Turns in one plane each, and the order they were made in; the first pair answered
vigen:
[ 1.46  1.22 -0.12 -1.15  1.67  1.96  1.03  0.73 -0.86  0.16 -3.75  2.29
 -0.81 -1.54  1.60  3.79 -3.15 -4.59  1.53 -2.75 -0.33 -3.84  1.21  1.04
 -0.07 -3.00  3.32  1.44 -4.75  2.76 -1.42 -2.41] -> [ 1.91  1.35  0.25 -1.36  1.35  2.16  0.91  1.01 -1.09  0.30 -3.43  2.41
 -0.36 -1.93  1.68  4.43 -3.17 -4.41  1.78 -2.40 -0.50 -3.77  0.72  0.96
 -0.12 -2.81  3.23  1.41 -4.32  2.52 -1.53 -2.67]
[ 1.75  1.42  2.70 -3.08 -0.09  2.86 -1.52  1.92 -4.19 -2.46  0.99  1.71
  1.10 -1.64 -0.19 -1.35  2.94  0.87 -2.55  0.94 -0.34  0.10 -2.64 -1.89
  1.40 -0.88  1.21  0.20  1.22  0.74  0.21  0.39] -> [ 0.60  1.75  2.95 -2.36  0.88  2.25 -1.83  1.33 -3.88 -2.86  0.10  1.58
  0.22 -1.95  0.05 -2.39  3.60  0.91 -2.89  0.67 -0.65  0.26 -2.03 -1.99
  2.20 -1.50  1.55  0.86  1.24  0.88  0.52  0.28]
[ 1.27 -4.62 -0.53  2.70  0.08 -4.06  2.49  0.41  0.55  2.59  1.77 -2.15
  3.57  1.29  0.06  3.63 -4.55  1.51  2.80  0.24 -2.10  3.08 -0.99 -0.01
  1.00 -1.49 -1.32 -1.49  0.78 -3.54 -4.19 -0.35] -> [-0.80 -4.81  0.52  4.44  2.06 -6.06  1.80 -1.38  1.87  1.95 -0.17 -2.56
  1.78  0.24  0.74  1.39 -3.27  1.33  2.26 -0.03 -3.25  3.28 -0.35  0.43
  2.22 -3.01  0.22 -0.69  0.99 -3.19 -2.75 -0.44]
sude:
[-0.97  1.00  0.83  0.03  1.81 -0.06  0.65  0.68 -0.29 -1.51 -0.53 -0.57
 -0.54 -0.18 -0.70 -1.15  0.61  0.43  0.00  0.85  0.10 -1.85  0.69 -0.34
 -0.99  0.40  0.35  2.48  1.92  0.35  0.81 -2.21] -> [-0.34 -0.37  1.84 -0.33  1.29 -0.32  0.43  0.81 -0.54 -0.52 -0.19 -1.60
  0.45  0.25 -0.99 -0.38  0.02  1.12  1.35  1.74 -0.82 -1.18 -0.03 -0.23
 -0.38  0.12 -0.02  1.86  2.38 -0.96 -0.38 -2.16]
[-0.39 -2.20 -0.45 -0.41 -1.35  0.16 -0.37 -0.75  1.72  2.41 -0.14 -1.58
  3.30  3.39 -2.20 -0.86 -0.28  1.44  2.10 -0.77 -1.01  2.76  2.62 -0.68
  0.42  3.60 -3.11 -3.01 -3.68 -0.82 -3.34  5.42] -> [-1.83  1.94 -2.86 -0.13  1.10  1.10 -0.81 -2.08  2.48 -0.42 -2.41  2.06
 -0.49  0.75 -0.86 -2.95  2.90 -1.31 -2.14 -1.74  1.97 -0.57  4.75 -1.02
 -0.91  4.04 -1.48 -0.45 -4.13  2.97  1.10  4.15]
[ 1.14 -0.61 -1.39  0.75 -0.90 -0.14 -0.21  0.37  1.35 -0.62  1.09 -0.94
 -2.28 -1.81  1.03  2.40  1.06 -0.51 -1.00 -1.17 -1.52 -0.76 -1.98 -0.20
 -1.11  1.42  0.13 -1.34 -0.02 -0.59  0.09  2.34] -> [ 1.07 -1.02 -1.31  0.97 -1.15 -0.55 -0.15  0.69  1.19 -0.50  1.01 -0.87
 -2.06 -1.79  0.89  2.41  0.74 -0.48 -0.98 -1.33 -1.74 -0.68 -1.80 -0.20
 -0.93  1.33 -0.01 -1.39 -0.12 -0.83 -0.14  2.53]
gorir:
[-1.73 -0.69  0.37 -1.44  0.44  0.08 -0.23  1.59 -0.30  0.23 -2.65  0.11
 -0.01  0.91 -1.55  0.20  0.70  0.60  0.47  0.69  0.20  0.71  0.33  0.03
  0.78  0.28  2.04  0.51 -0.72 -0.07  0.28  1.58] -> [-1.47 -0.04  0.05 -1.16  0.39 -0.03 -0.07  1.85  0.19 -0.14 -2.24  0.87
 -0.12  0.60 -1.60  0.06  1.37  0.93  0.23  1.34  0.83 -0.56 -0.62  0.35
  0.59  0.16  1.65  1.85  0.21 -0.51  0.91  0.87]
[-0.92  2.29 -0.51  1.70  1.87  1.31 -1.75  0.11 -0.29 -0.52  0.85 -0.49
 -3.19 -0.27 -0.20  1.82 -1.27 -0.78 -2.62  0.16  0.27 -2.89  2.87 -0.42
  0.73  2.19  0.21 -2.07 -2.51 -0.69  0.84 -0.96] -> [ 0.70  2.08  0.28 -1.14 -0.72  3.07 -2.31  1.77 -1.29 -0.15  1.55 -1.05
 -0.50  0.83 -1.48  1.23 -1.41  0.10 -0.42  0.35  0.45 -0.95  1.53 -0.77
  0.01  4.58 -0.87 -2.91 -1.79 -0.96 -0.94  1.01]
[ 5.45  1.91 -0.07 -1.20  2.59  0.22  1.34  1.16  0.38 -1.06  0.94  1.42
 -0.12 -0.68  3.78  3.89  1.57  1.75  0.05 -0.52  1.16  0.05 -1.72  1.32
  0.66  2.54 -2.30  1.35 -0.20 -3.06 -1.41 -1.16] -> [ 3.93  1.03 -0.01  0.34  4.99 -0.15  0.62 -0.37  0.05 -0.14 -0.44  0.01
 -1.71 -0.87  5.70  4.21 -0.19  0.83 -1.13 -1.72 -0.60  0.48  1.03  0.75
  1.24  0.71 -0.22 -0.50 -3.34 -1.30 -1.43 -1.01]
[-3.32 -3.24  2.88 -0.90  0.25 -2.17  0.81  2.64 -1.00 -1.88 -1.93 -2.96
 -1.68  2.59  0.51 -3.80  2.42  1.20  3.66  0.75 -3.30  2.10 -0.49  2.19
  2.90 -1.82  0.11 -1.94  0.94 -0.56  2.51  4.52] -> [-3.08 -2.46  2.39 -0.74 -0.32 -3.32  1.95  3.30 -0.14 -2.96 -0.87 -0.98
 -1.86  1.72  0.09 -3.60  3.87  1.40  3.13  1.27 -1.81  0.43 -2.34  2.87
  2.87 -1.41 -1.08  0.44  2.86 -2.05  3.79  2.90]
zivo:
[-3.11 -4.81  2.75  3.00 -0.19 -2.72  2.35 -0.60  1.69  2.10 -0.01  1.29
 -0.32  1.58 -0.64  0.29 -1.35  2.64  0.61 -0.47  0.21  1.92  0.32  0.40
  1.89 -2.71  0.03  1.06 -0.09 -2.05 -0.06  1.12] -> [-3.85 -3.56  3.60  2.25  1.41 -2.65  0.32 -1.56  1.64  1.22 -2.38  1.75
 -2.45 -0.48  0.45 -0.37  0.36  1.65  0.21  0.09 -0.47  1.71  0.31  0.27
  2.15 -3.48  2.45  1.25 -0.02 -0.31  1.72 -0.13]
[ 1.74  0.41 -1.05 -2.08 -0.44  1.84  1.68  0.23  0.26 -3.88 -0.21  2.64
  0.63  0.71 -3.37 -0.54  1.10  1.03 -1.07 -0.12  1.39 -0.12 -2.64  0.99
 -1.77  1.91 -0.92  0.31  0.22 -1.27 -0.43  0.49] -> [ 1.08  0.02 -1.14 -1.06 -0.45  1.02  2.22 -0.27  0.80 -3.97 -0.19  2.61
  0.74  1.02 -3.60 -1.29  1.06  1.39 -0.99 -0.30  1.15 -0.19 -2.58  1.17
 -1.49  1.72 -1.33  0.81  0.52 -1.81 -0.15  0.56]
[ 0.53 -0.24 -2.56 -0.42 -0.44  1.92  0.78 -2.65 -0.32  0.95  1.15  1.86
  1.38  1.02  0.19 -0.28 -2.35 -1.00 -0.40 -0.58 -0.59 -2.06  4.08  0.21
  0.70  1.75 -2.97 -0.95 -5.02  2.69 -4.59  2.22] -> [-0.83 -0.97 -2.56  1.33  0.07  0.41  1.56 -3.16  0.97  0.79  1.20  2.13
  1.01  1.35 -0.24 -1.53 -2.05 -0.40 -0.97 -0.55 -0.72 -2.37  4.09  0.53
  1.67  0.89 -3.41 -0.22 -4.48  1.55 -4.47  2.54]
[ 0.53 -2.97 -3.83  1.92  2.09 -0.54  3.72  0.59 -2.17  0.21  5.29  1.78
  3.28  3.81 -0.79  1.35 -2.10  2.67  0.13 -0.52  0.15 -0.43  1.46 -0.08
  1.57 -2.15 -4.56 -1.13 -2.94 -0.60 -2.18 -1.48] -> [-1.70 -3.03 -3.20  4.57  3.80 -3.53  3.59 -0.88 -0.38 -0.87  3.88  2.11
  1.24  2.67 -0.41 -0.62 -0.34  2.94 -0.62 -0.55 -0.36 -0.82  1.81  0.40
  2.88 -3.90 -3.30  0.62 -2.14 -0.97 -0.55 -1.95]
Pairs:
(2 to 3 turns a pair)
[-4.04 -3.90  0.67  4.31  2.10 -3.45  1.02 -2.16  1.58  2.28  0.12 -3.74
  0.66  3.36  0.04 -2.51 -3.09  2.17 -0.47 -2.50 -3.42  3.02  3.94  0.09
  3.14 -3.26 -0.81 -2.02 -3.31 -1.01 -2.59  3.61] -> [-0.39 -1.37 -1.98  1.92 -3.17 -1.70  4.28  2.20  2.07  0.59  4.74  0.66
  3.74  3.63 -3.30 -1.10 -1.14  3.01  0.28 -0.72  2.87 -0.42 -0.77  1.45
  1.10  0.72 -6.68  2.36  1.79 -4.69 -1.72  2.46] -> vigen then gorir
[-0.85  1.45 -1.27 -0.69 -0.25  0.25 -2.16 -0.98  0.32 -1.11 -2.25  0.20
 -3.56 -5.55  2.73  5.53 -1.70 -1.87  1.38 -0.67 -4.98  2.14 -0.08 -0.63
  1.86 -2.58  2.27 -4.52  0.92 -0.10 -0.19 -4.44] -> [ 0.15  2.39 -1.76 -0.71 -1.35 -0.60 -0.96  0.11  1.35 -2.08 -1.11  2.44
 -2.96 -6.68  1.74  5.67  0.42 -1.79  1.51  0.58 -2.51  0.36 -2.78  0.15
  1.52 -1.64  0.29 -1.71  4.14 -2.16  1.05 -5.72] -> gorir then gorir
[-0.81  0.53  0.08  0.27  0.57  1.32 -0.08  0.31 -0.77  0.28 -1.74 -1.13
  0.04 -0.94  0.80  1.63 -0.88 -1.87  0.00 -1.73 -0.55  0.82  1.62 -0.51
 -0.52 -0.92  0.72 -1.30 -3.04  1.04 -0.82  0.17] -> [-1.52 -0.92 -0.47  2.20  0.37 -0.56  1.27 -0.25  0.41  0.36 -0.46 -1.01
  0.74  0.06  0.17  0.92 -1.34 -0.98  0.32 -2.11 -0.31  0.99  1.69  0.02
  0.41 -1.44 -0.96 -0.57 -2.44 -0.64 -1.15  0.79] -> zivo then zivo then zivo
[ 0.43  0.73  3.12 -3.05  1.20  0.14 -2.00 -0.05 -0.17 -1.81 -0.72  1.17
 -1.02 -2.06  0.67 -2.71  4.84 -1.50  1.14  0.94  0.35  1.79 -2.51 -0.04
 -2.12  1.51  0.47  2.11  2.04  2.41  0.31 -1.44] -> [ 0.00  0.66  1.10 -0.72  3.50 -0.60 -0.74 -0.90  0.19 -1.65 -0.47  2.06
 -3.16 -2.83  2.36 -0.50  3.80 -2.80 -1.27  0.71  0.53 -0.46 -0.92  0.04
 -2.08 -0.23  0.94  2.26  0.82  2.74  1.16 -3.57] -> zivo then gorir
[-0.36 -1.01 -2.22  1.16 -1.12 -3.88  0.22 -0.99  1.60  0.92  0.22 -1.54
  3.57  0.37  0.22 -0.69  0.56  1.14 -1.88 -2.39  0.85 -0.84  1.15 -0.23
  3.38 -0.05 -2.52 -2.14 -0.45 -0.44 -2.36  0.97] -> [-0.02 -1.19 -2.36  1.15 -1.00 -3.54  0.34 -1.07  1.40  1.23  0.36 -1.86
  3.42  0.34  0.76  0.63 -0.47  0.92 -1.70 -2.18  0.50 -0.77  1.14 -0.31
  3.41 -0.32 -2.17 -2.92 -0.59 -0.63 -2.88  0.34] -> vigen then gorir then gorir
[-0.80  0.51  2.74  0.15 -0.47 -0.68 -1.17  0.33 -3.23  2.85  0.64 -1.78
  2.72  2.08 -2.30  2.67 -2.45  1.46  1.18 -0.47 -1.93  3.23 -0.23  0.81
 -0.74  5.10 -0.59 -2.21 -1.33 -0.30 -0.09 -0.37] -> [-2.97  0.05  2.93  2.46  2.24 -2.08 -1.46 -1.45 -2.30  2.49 -0.98 -1.84
  0.62  1.38 -1.20  1.08 -2.38  0.59 -0.63 -1.52 -2.96  2.74  1.84  0.80
  0.07  3.27  0.97 -2.09 -2.65  1.00  1.16 -0.52] -> gorir then vigen then gorir
[-0.12 -0.92  5.40 -2.22 -0.50  0.51 -2.47 -0.65 -0.72  1.00 -0.60 -1.25
 -1.46 -1.65  2.36  0.97  1.43 -0.19 -0.28  1.31 -1.61  1.46 -0.01  0.47
 -0.29  0.10  4.18 -1.53 -0.33  0.81  1.30  0.01] -> [ 0.85 -0.34  5.34 -2.54 -2.54  0.33 -1.40  0.89  0.25 -0.04  0.78  0.23
 -0.02 -1.88  0.56  0.26  3.15  0.45  0.53  2.36  0.44  0.94 -2.31  1.48
 -0.23  1.76  2.21  0.68  2.22 -1.19  1.73  0.28] -> zivo then vigen then gorir
[ 2.59  4.26  0.52 -2.89  0.78  0.42  1.25  1.78 -1.59  0.13 -0.82  0.50
 -1.05 -4.44  0.44  4.27  2.25 -1.15 -0.46  4.07  1.80 -4.62 -3.10  0.48
 -1.71 -2.20  1.32  1.49  5.21 -0.97  2.41 -7.10] -> [ 1.43  2.11 -0.17 -1.23  3.55  1.60  0.64 -0.33 -3.18  2.27 -2.33 -2.81
 -2.18 -2.68  3.29  6.07 -2.87 -2.22 -1.98  1.56 -1.42 -3.16  1.97 -0.88
 -1.51 -4.41  4.06 -3.37 -0.90  2.22  0.23 -6.06] -> zivo then gorir
[-1.47 -1.28 -3.25  2.46  1.99 -0.56  1.84 -1.27  0.54  0.28  0.45  0.01
 -0.65  0.20  2.04  2.64 -1.77 -1.03 -3.13 -1.00  0.88 -2.35  2.47 -0.04
 -0.13 -2.69 -0.16  0.39 -1.58 -0.08  1.31 -2.13] -> [ 1.39 -0.34 -1.43 -3.34 -2.24  3.85 -0.41  1.49 -2.12  0.40  0.26 -1.18
  2.94  1.17  0.43  2.26 -1.84 -0.07 -0.16 -0.66  0.56  0.92  0.63 -0.92
 -1.86  0.77 -0.49 -1.97 -1.37  1.35 -1.50  0.77] -> zivo then zivo then gorir
